In the data rows, the value 128 means zero.
Here are some points:
[170 121 140 172 168  99 111 182 100 104 163  95  90 162 119 160 156  92
  98  80 139 107 112 110]
[ 80 127 157  93 159 167  83 105 151 107 135 110 112  97 149 178 155 172
 144  70  91  80  82 148]
[169 163  99 113  93 167 147 152 136  79  89 159  90 123 151 110  87 167
 161 129 171  85 107  88]
[132 172 171  83 146 146 163 177 146 167 156  84 152 155 171 154 124 122
 136  80 118 168 128 161]
[170 156  92 157 115  98 123 105 156 101 162 115 131 105 163  92 154 118
 184 101  72 122 154  99]
[ 87 147 117 152 122 145 150 110 159 120 131 161 170  84 165  95  89 108
 178 154  79  88 161  83]
[165 154 120  82  86 104 116 160 129  81 134 125  99  84 156 110 142 171
 143 165  88 105 105  92]
[109 131 164 169 167  99  94  86 148 148  70 103 128 159 101 172  97 166
 103  81  97  99  90 103]
[ 94 137 136 101  82 166 172 119  79  98 138 131 157 121 156 120 144  86
 102 125 167 157 164 170]
[ 87 130 181 104 172 170 176 143  89 130 172  82 170  91 100 182 125  91
 179 161 168 148 161 174]
[ 97  89 142  80 151 146 168 104 153 176 170 109 160  78 108 167  99  78
 136 119 175 151 168 152]
[ 85 144  87 155 158 146 172 100 170 172 140 158 156 124  83 176 163 100
  85 171 172 103 121  95]
[182 103 151 165 113 100  89 101 144 155  93 167 113 103 164 138  92 176
 175 163 157  99 146  91]
[175  86 103  92 144  88  90 136 102 136  93 153  80 113 113 157 145 177
 168 100 155  88 137  81]
[ 92  87 166 170 154 168 142 114 153 174 153 170 102 176 153 169  98 118
 113  85 155 102  81 167]
[175  93  90 104  92 105  77  92 153 129 121 162  98 105 118 105 146 162
 178 156  94  95  93 101]
[167  86 164 105 110  95 141 158 137 109 163 168 154 160 145 151 127 144
  88 141 170 153 144 152]
[133 111 160 154 156 155 130 101 162 172  97 102 106 156 134 182  89 159
  94  78  74 113 154 162]
[ 92  79 132 115 156 114 165 153 151 160 163  79 172  83  81 164 153  89
  77 169 162  85  84  88]
[153 110 167 157 165 163 179 101 127 136 158 166 161  81  88  97 110 101
 137 110 175 107 126 173]
[150 126 179  92 160 162 175 140  94 115 146  90 120  83 101  87 147  89
 143 135 168 104 164 173]
[106 116 102 102  85  99 116 130  86 117 155  89 162 159 127 148  98  91
 155 132 163 123 142 106]
[101 121 172 171 172 136 108 109 155  90 147 168 115 119 149 167 135 116
 100  80 154  93  78 173]
[ 87 108 180  91 166 100 104  95 117 109  96 176  99 152 164 182 108 114
  95  77 172 112 107 160]
[118 170 149  89 129 167 165 133 143 111  92  91 154 164 132 138 118  93
 110 144 163 132 109 163]
[ 79 165  89 171 115 109 109 142 127 157 166  86 161 165  88  95 163  98
  93 151 127 148 162  81]
[ 90  90  92  89 155 153  83 102 116  99 143 123 129 144 165 111 104 163
 178 160 114 140 113  87]
[ 95 167  94 142 140 118 138 148  94 144 161  89  97 173 140 103 162 134
 121 142 158 168 156 142]
[ 93 128  94 134 143 108 170  97 120 142 145  94 117 151  88  99  93 138
 133 149 112 167 179 163]
[174  80 122 164 102  89 119 118 102  86  99 156  96  91 133  98  86 166
 162 139 154  91 118  94]
[ 94  91 153 154 157 169 168 131  94 150 161  96 171 111  97 168 157  83
 100 153 138  88 154  81]
[ 86 144 115  93 147 162 107 120 167  83 160 168 178  85 168 102  93 118
 173 162  99  83 170 101]
[168 160  88  85  80 152  84 139 102 122  97 173 135 151 129  86  95 167
 114 102  91 105 122  94]
[168 151 156 164 171 124  93  84 167 141  76 168  79  89 168 166 102 173
  93  90  82 166  91 166]
[152  82 144  84 170 139  94  89 170 137  76  99  94 160 115 165 134 164
  93  93  94 140  82 136]
[ 79 172 120 160 168  91 164  97 102  93 175 102 158  86  94 168 106  98
 170 135 156  84 167 176]
[ 90  80  97 146 107 105  85 124  99 171 140 118  96 167 168 185  77 130
 106  89 141 117  82  95]
Here are 29 more points, each followed by its number:
[145 178 174  88 126 111 165 175 153 116 156 102 140 136 158 106 168 138
  83 101 121 154 167 175] 0
[102 148 158  88 166 142 171 161 159 167 169 132 164  94 101 162 107  98
 178 164 153 105 163 171] 1
[ 98 150 157  93 176  96 175 143 144 104 151  96 177  85  88 170  88  93
  97 166 147  76 170  90] 2
[ 83 171  80 110 134  95 144  91 110 160 114  96 158 162  84 103  84  95
 108 112 145 176  97 151] 3
[180 130 106 117 114 153  87 167 145 135  79 175  95  96 127  92 130 140
 116  97 107 168 112 136] 4
[162 144 139 168 166 140 162 149 121  87 171 158 104 131 173  90 135 111
 177  97 146 157 136  95] 5
[ 86 162 160 150 121 132 175 162 171 148 145  92 115  99 102 123 101  94
 101 158 154  88 153 162] 6
[138 161  96  75  93  79 102 170  87 164  82  97 171 172 154  90 149 168
  88 133 100 159 153 164] 7
[168  81  94 149  85 140 135 118 110 154  99 174  96  93 143 149  91 160
 178 159 147  93 148 131] 8
[ 80 163 139  90  85 100 167 137 162 127 170  93 170 141  84 124  99 102
  93 168 113 118 127  99] 9
[ 89  81 152 158 145 132 143 157 104 147  93 142 131 156 175 149 165 171
 172  80  96 145  86 132] 10
[177  86 133 162 132 120  83  98 151 158  95 115 108 101 114  94 109 175
 169  88  90 129 125 160] 11
[174 155  84  95 132  94  88 135 108  89 161 168  92  82 119  87 132  99
 148 162 172 100 175 147] 12
[167 102  96 170  86 120  99 173 163  83 141 169 169 146  96  87 122 170
 161 111  93  94 112  91] 13
[ 83 171 102 169  98 167 120 158 128 134  90 104 101 164  78  79  84  99
 162 167 110 133  90 166] 14
[176  94  86 117  93 167  93 137 136  78  92 165 160 104 158  98 153 129
 151 119 103  85 165  99] 15
[169 158  88 164 170 141 112 106 121 103 144 158 163 131 150  79 137  83
 175 161 109  96 159 170] 16
[ 90  96 146 154  86 160 143  94  90 150 131 106 169 159 112 101 169  86
  88 153 150 123 103  87] 17
[104 162  84 163  93 146 153 145 111 165 152  92 116 158  85 112 150 134
  96 126 159  98 164 175] 18
[137 149  91 162 145 108 139 120 149  98 134 163 159  82 140 109  88 169
 170 156 100 146  88 108] 19
[170 160 124 104  89  94 180 175 101 142 109  85 155  95 135 175 140  99
  90 124 163  95 138 121] 20
[147 135 119 110 107 142 142 123 139 131 166 105 116  91  94  86 143  91
 103 167 153 152 119 152] 21
[128 101  90 151  91 166  97 165 113  94 104 180 134 159  95 101 165 169
 172 170 147  78 153  90] 22
[176 145  87  90 104 106 111  89  92 104 101 105 103 106 126  91 141 155
 160 170 110 144 172 103] 23
[177  77  97 162 127 104 137  95 145 106  85 168  93 107  91  94 161 113
 179 106 151 109 159  89] 24
[ 86 141  87 157  96 103 160 164 139 133 170 158 109 156  95 120 141 166
 102 159 139 154 109 173] 25
[110 107 173  90 165 127  88  87 176 103 112 152 157  97 173 156 170 156
 102  87  72 160  88 103] 26
[165 160  90 115 110 125  93 171 149 167  84  92  87 168 113 112 113 124
  84 139 110 164 132  87] 27
[169  86  86  97 142 122  85 123 127 124  97  98  81 106 148  93 102 146
 174 167 148 106 167  85] 28
Which of these numbered points is nearest to each point below, looking only along the 3 directions in which the first points spread most? Its number follows each.
[ 77 176 157 118  98 159 108 109 159 145 163 164 145 145 165  84 114 106
 165 160  98 102  89  97] > 5
[ 88 169  99  98 100  91 155 148  84 103 156 100  98 168  84  92 109  93
  82 167 148 166  99  76] > 17
[181 109  95 134  87  95  80  84 126  89  81 167  85  98 175 114 142 168
 171 127  90  87  89  93] > 4
[181 170  95 155 108  94 105  90 135 113  75 139 124 152 172  98 158 152
 162  93  96 161 161  77] > 13
[164 137  85 160 164 118 157 106  96  77 164 171 122  87 127  97 162  90
 171 166 107 103 159 175] > 16
[ 89 150 170 166 176 169 183 100  85  85 169 114 167  84  94 153 154 144
 158 159 153 103 110 159] > 1
[159 173 178 115 108 155 156 174 159 158 168 137 172 104 118  87  92 126
  90 147 155 161 153 162] > 2
[ 90  91 146  99  82 161 157 111  81 165 163  91 107 145  84 100  93  77
 117 174 168 172 166  79] > 9
[ 85 102 166 133  99 101 159 155 114 102 163 107 152 163  91  84 104  87
  85 171 101 165 142  92] > 9
[ 88 126 158 172 161  88 109  87 139 140 150 159 129 159  94 169 115 176
 118  73 152  81 102  90] > 10
[ 93 127 108 171 131 101 123 120 160 155 122  82 165 171  98 108  89 103
  84 156 149 151  91 117] > 3
[154 111 154  96 166 144 100  82 162 175  77 160 101 103 141 181 128 166
 128  97  78 109 117 178] > 26
[101 169  84  97  90  91 143 176 108 175 100 158 135 171 164  97 175 124
 105 151  74 177  85 148] > 7
[135 152 155 165 100 111 143  83  96 102 110 162 170  89 166  91 161 103
 173 138 113  93 103  92] > 19
[159  90 124 154 183 147  79  74 143 107  98 140  85  95 109 156 102 149
  95 148  82  97 100 165] > 26
